In the rows, zero is written as 128.
One turn or mirror swaps these rows in pairs. Which row does each one swap with?
The rows were stretched afterwards, more along some directions than others.
Regim: [127 128 108 153 132 114 129 125 147 151 114 124 148 121 104 100 119 146]
Mitab: [120 132 102 153 131 117 133 129 153 146 121 129 142 118 107 101 121 148]
vabu: [ 96 138 143 112 148 140 135 113 117 132 113 133 111 120 132 106  77 136]
tade: [112 146 153  97 131 106 134 110 102 114 135 133 117 152 133 140 119 137]
busi: [150 114 126 138 116  94 117 101 156 149 122  94 151 138  97 167 118 114]
fil: [152 129 120  99 128 119 140 142 164 109 146 121 138 134 133 140 182 123]
poti: [131 122 154 126 104 123 109  92 103 119 139 112 132 141 144 168 134 121]
tam: [124 133 154 110 112 114 110  95 108 111 140 119 118 146 143 150 133 136]
pela: [145 135 136 100 154 114 144 103 121 112 127 134 126 144 132 136 140 107]
Roba: [153 110 114 148  93 106 111 118 152 121 148 105 145 114 127 147 173 155]
Valat: [121 136 161 102 133 104 120 103 126 132 129 115 143 168 125 132 120 143]
Nasan: [136 128 166 122 105 128 109  82  97 117 131  99 142 146 147 165 136 123]
tadu: [128 130 105 152 126 113 127 121 156 150 116 119 143 117 100 111 125 142]
gubik: [110 126 122  89 158 162 150 142 118 134 130 179  90 140 143 104 136 149]
vetet: [128 140 127 136 127 117 121 126 149 139 116 111 157 129 111  95 120 149]
kabar: [132 113  93 138 136 112 136 126 160 125 149 148  99  96 117 124 147 141]
sama: [155 102 108 148 103 106 116 120 151 122 149 116 141 115 128 147 174 152]
suse: [152 124 118 100 135 123 142 144 169 117 144 124 129 123 123 142 167 123]
novo: [120 132 152 119 103 111 113  99 114 113 144 119 122 147 136 159 128 129]
daf: [137 110 116 111 136 111 136 120 148 104 162 155  95 114 139 141 162 130]
nidut: [131 135 116 126 134 126 130 144 156 132 120 130 143 130 118 100 137 142]
tor: [ 98 141 164 120 129 123 124 106 116 120 121 108 127 118 140 127  88 142]
piv: [102 145 165 117 132 118 120 103 121 116 126 102 128 121 139 122  87 142]
biku: [152 112 102 132 124 110 139 115 138 124 142 143 119 123 114 167 160  91]
gige: [132 118 135 153  94 104 105 113 149 118 147  97 146 114 126 136 145 167]
Rivis: [115 123 129  86 156 160 154 132 108 137 125 181  97 152 145 114 138 137]
ruv: [131 137 181 111 119 123 112  81  93 115 116  91 156 160 150 147 119 136]
teg: [100 136 137  93 155 147 140 126 125 129 115 146  98 118 140 113  99 131]
nira: [158 129 128  92 135 119 142 135 157 107 147 118 130 132 136 151 168 114]
zanu: [151 122 117 123 133 120 142 109 125 114 140 142 119 132 125 156 155  94]
tuv: [123 136 116 140 130 119 121 130 157 139 119 121 153 122 111  94 124 159]
Dulib: [151 108  97 141 110 102 132 110 153 138 134 124 124 120 100 174 144 100]
Bugam: [131 134 109 149 137 112 128 128 156 143 120 125 146 121 110  98 124 143]
Vutog: [131 109 109 118 136 118 139 122 150 109 158 162  87 111 131 137 152 126]
gode: [119 126 136  82 158 155 145 133 112 121 135 170  99 153 157 115 154 140]
bese: [159 104 102 141 111  98 129 110 155 129 133 121 130 121 100 173 152 100]
ramim: [105 121 124  82 161 164 157 132 112 127 130 182  79 139 153 120 128 128]
pami: [134 129 128 106 139 101 144 114 127 126 126 115 127 134 118 158 122 119]
lukeg: [ 96 147 164 124 122 121 118 103 119 111 127 102 124 122 138 128  86 144]
pira: [155 121 121  90 142 123 150 138 152 108 142 128 122 124 137 156 180 110]
gal: [ 94 143 162 120 127 121 123 105 127 116 130 105 126 119 139 128  89 144]
nodo: [ 95 138 139 115 146 136 131 117 129 124 121 133 113 113 133 109  84 146]

suse pairs with gubik
piv pairs with Regim
Vutog pairs with Roba
sama pairs with daf

One turn or mirror swaps these rows in pairs. Which row does each one swap with?
The rows were stretched afterwards, more along some directions than others.
Ganid: [162 146 116  75 108 140 121 120 111 160 123 111 132 138 104 116 117  98
 173 135 141 139 147  87 140 136]
fizes: [132 112 137 143 127  97  97  92 101 189 122 128 147 114  61  79 124  93
 179 120 136 150 156 141 188 144]
budu: [120 110 126 129 124  96 102 129 115 177 127 134 131 101  61  76 149  83
 173 113 136 149 173 140 205 153]
volu: [166 135 129  72 106 133 128 128 111 163 127 112 137 124 100 123 117 104
 167 127 130 141 153 104 141 143]
Mufa: [147  86 110 124 100  96 166 116 104 160 143 140 166  99  38 144 146 107
 149  96 113 151 154 112 161 159]
bamen: [126 114 118 137 127 103  93 120 116 179 128 130 130 112  68  84 132  88
 166 110 132 134 170 152 176 154]
lavo: [132  92 140  97 124 118  84  93 104 138 157 106 154 108 128  83  93  84
 159 104 151 127 140 194 113 127]
Guki: [117 100 129 118 124 101  85 106 103 179 127 122 137 118  64  77 120  82
 165 119 139 137 149 145 177 139]
Kapo: [130  97 160  58 144 147 128  49  83 173 125 166 176 102  63 125 125 115
 190 104 105 195 116  86 164 144]
Givib: [147  83 116 105 100 104 171 111 103 159 151 145 178  91  40 153 148 111
 155  90 104 140 155 102 166 151]
fafu: [128  76 130  91 125 115  84  83 113 138 160 105 154 116 114  84  98  85
 159 100 155 133 145 187 119 130]
pir: [145  72 138 106 117 115 124  87  66 128 141 122 139  86 100 140 144 117
 148  94 124 161 136 136 176 118]
nifi: [130  77 137  96 118 126  82  89 105 147 155 112 166  92 112  85  87  76
 169 103 152 133 142 197 111 121]
Gakil: [148  55 161 114  78 139 121  88  93 133 153 166 177  80  77 107  89  70
 164 103 148 195 150 138 202 144]
vasef: [130  89 138  55 120 127 145  75 111 172 153 149 179  94  42  92 159 113
 198 106 116 172 151  69 197 154]
ligov: [160  73 168 106  83 149 140  81  73 137 161 161 184  88  84  95  87  81
 191 102 142 187 126  97 192 115]
nuz: [128  85 150  69 125 147 134  75  84 168 138 169 183  86  38 118 130  99
 175 106 129 192 140  88 182 139]
setag: [171 140 128  85 110 132 136 114 109 152 131 115 143 123  98 120 119 122
 176 132 125 132 159  88 145 146]
Vum: [132 111 110 107 125 103 102 112 114 176 120 127 124 113  62  81 139  77
 171 122 144 146 165 130 198 144]
Sapi: [124 111 128 121 125  99  93 119 117 183 126 130 126 120  70  76 139  82
 167 116 139 155 167 145 204 154]
kulud: [129  78 128 100 119 100 127 109  88 135 131 120 134  97 105 139 168 116
 138  93 115 156 145 150 180 135]
pil: [123 105 134 127 125  95 103 114 113 175 129 136 131 111  57  84 142  82
 177 118 130 143 155 136 197 144]
tib: [155  77 119 133  95  92 188 123 108 154 154 148 171  90  38 146 155 107
 149  81 120 148 155  96 179 154]
temem: [158 131 135  93  94 130 135 133 106 158 132 100 140 138 109 121 113 104
 163 123 131 136 131  95 146 138]
gover: [159 122 136  95  88 136 140 133 112 153 139  99 144 121 103 119 117 110
 169 121 140 125 146  94 149 142]
veb: [159  54 174 125  92 141 131  88  54 130 155 165 182  82  72 103  75  73
 178 126 143 202 121 110 193 113]
kun: [136 102 153 149 124 135 126 109  91 147 169 144 167 105  89  99 101 100
 194 110 129 137 118 109 142 138]
nozeg: [118  87 146  70 130 133 137  81 103 167 128 163 180  95  50 125 157 115
 182 117 114 178 131 100 192 141]
zunav: [135 118 128 135 133 101 105 108 118 188 127 127 141 116  55  76 138  94
 180 115 131 143 164 137 196 156]
gesa: [139 102 149 152 109 133 131 123  90 141 174 143 160  88  72 105 102  91
 193 101 138 144 138 106 171 145]
Ros: [165 138 139  95  96 120 131 126 100 156 131 107 140 112 105 122 110 112
 164 127 133 140 156 110 146 144]
Delab: [127 103 123 125 128  96 108 119 112 180 129 124 132 119  62  75 138  84
 168 102 138 141 167 147 201 133]
tenun: [131  81 133 102 131 108  71  82 104 140 148 107 157 103 115  94  84  85
 166 105 151 135 138 211 102 119]
Lepa: [155 143 119  84 111 135 132 127 109 163 127 112 135 135 109 132 115 115
 163 120 121 131 147 102 128 142]
tene: [161 148 126  75 107 128 136 127 110 158 128 114 145 128 108 123 114 110
 175 130 128 140 152 100 136 138]
Kuvok: [150  80 177  88  89 162 108  65  59 151 162 156 183  84  98  95  66  78
 186 111 141 182 118 123 158 110]
fetam: [123  86 138  53 122 131 138  71 116 171 138 162 184  82  58 109 145 107
 188 111 117 179 147 101 181 155]
Kizu: [152  71 162  98 104 142 134  92 107 151 147 170 190 110  77  93 113  93
 184 131 134 195 155  96 190 156]
golib: [134 111 144 156 122 141 130 115  95 158 173 136 164 108  78 103 103 108
 192 102 144 136 113 111 136 130]
Pudo: [152  64 182 121  92 153 133  81  57 137 147 177 189  77  87 112  84  78
 176 120 140 203 120  99 191 122]
Fiv: [136  83 139 107 118 111 141  95  80 139 133 131 149 103 114 137 163 120
 158  92 113 171 144 114 200 128]
naver: [120  91 153  71 137 131 128  75 101 182 120 172 182 100  47 129 144 111
 178 113 102 200 129  87 200 158]
Lovit: [164  81 176  88  97 137 134  83 100 141 153 164 193  87  90 103  78  81
 179 119 137 186 133 103 176 149]
nit: [161 147 122  88 111 128 124 127 114 157 129 101 131 136 116 112 125 112
 175 125 129 134 145 102 133 128]
bego: [160  65 186 102  87 122 141  74  80 133 158 158 194  79  90  87  91  75
 178 114 149 171 122 104 182 125]
kugub: [169 128 123  90 104 122 134 127 106 155 135 102 140 128 108 121 123 104
 175 113 136 129 139 110 131 122]
zede: [147 108 112  97 117  99 164 106 108 161 139 146 173 102  41 158 140 111
 168  98 100 155 157  96 154 160]
nofem: [127  96 122 136 125  92 112 122 115 178 138 121 136 128  64  75 150  83
 176  94 147 137 162 140 210 135]
vade: [133  87 135  86 125 108 126 105  91 139 129 123 142 101 114 139 162 120
 154  94 110 158 150 130 184 131]
Pelak: [127  60 139  76 125 125 146  85 110 161 125 179 166  92  49 120 166 103
 172 105 102 202 160 103 215 165]
berug: [118 119 130 128 131 100  94 121 121 183 127 122 132 115  66  76 136  96
 172 118 137 143 174 148 186 161]
nur: [123  77 143  75 134 134 140  72  97 172 128 171 178 109  40 107 145 100
 189  99 110 194 129  92 193 135]
Pizo: [142  75 139 101 114 106 139 100  83 132 145 117 145 105 103 133 159 118
 152  77 127 150 149 116 197 128]
Lupi: [147  80 157 100  96 123 133  87  94 127 152 164 167  68  96  98 103  87
 176 123 146 203 139 116 189 143]
barid: [131  87 142  93 129 111  75  85 106 146 148 116 163 103 123  86  87  81
 167 105 143 137 151 202 121 125]
pevot: [135  60 169  69 102 128 134  71  66 173 150 156 183  60  55  97 122  96
 184 107 127 181 122  98 204 123]
lepip: [170 139 134  77 102 131 147 116 111 160 135 120 150 128  86 127 120 109
 178 126 123 128 154  87 146 137]
taku: [139 109 148 158 111 147 130 120  85 151 178 131 159 101  80  92 103 105
 192 103 144 132 126 102 155 140]

barid pairs with vade
kun pairs with Givib
fetam pairs with Pudo
Gakil pairs with Kapo
Lovit pairs with naver
Ros pairs with berug

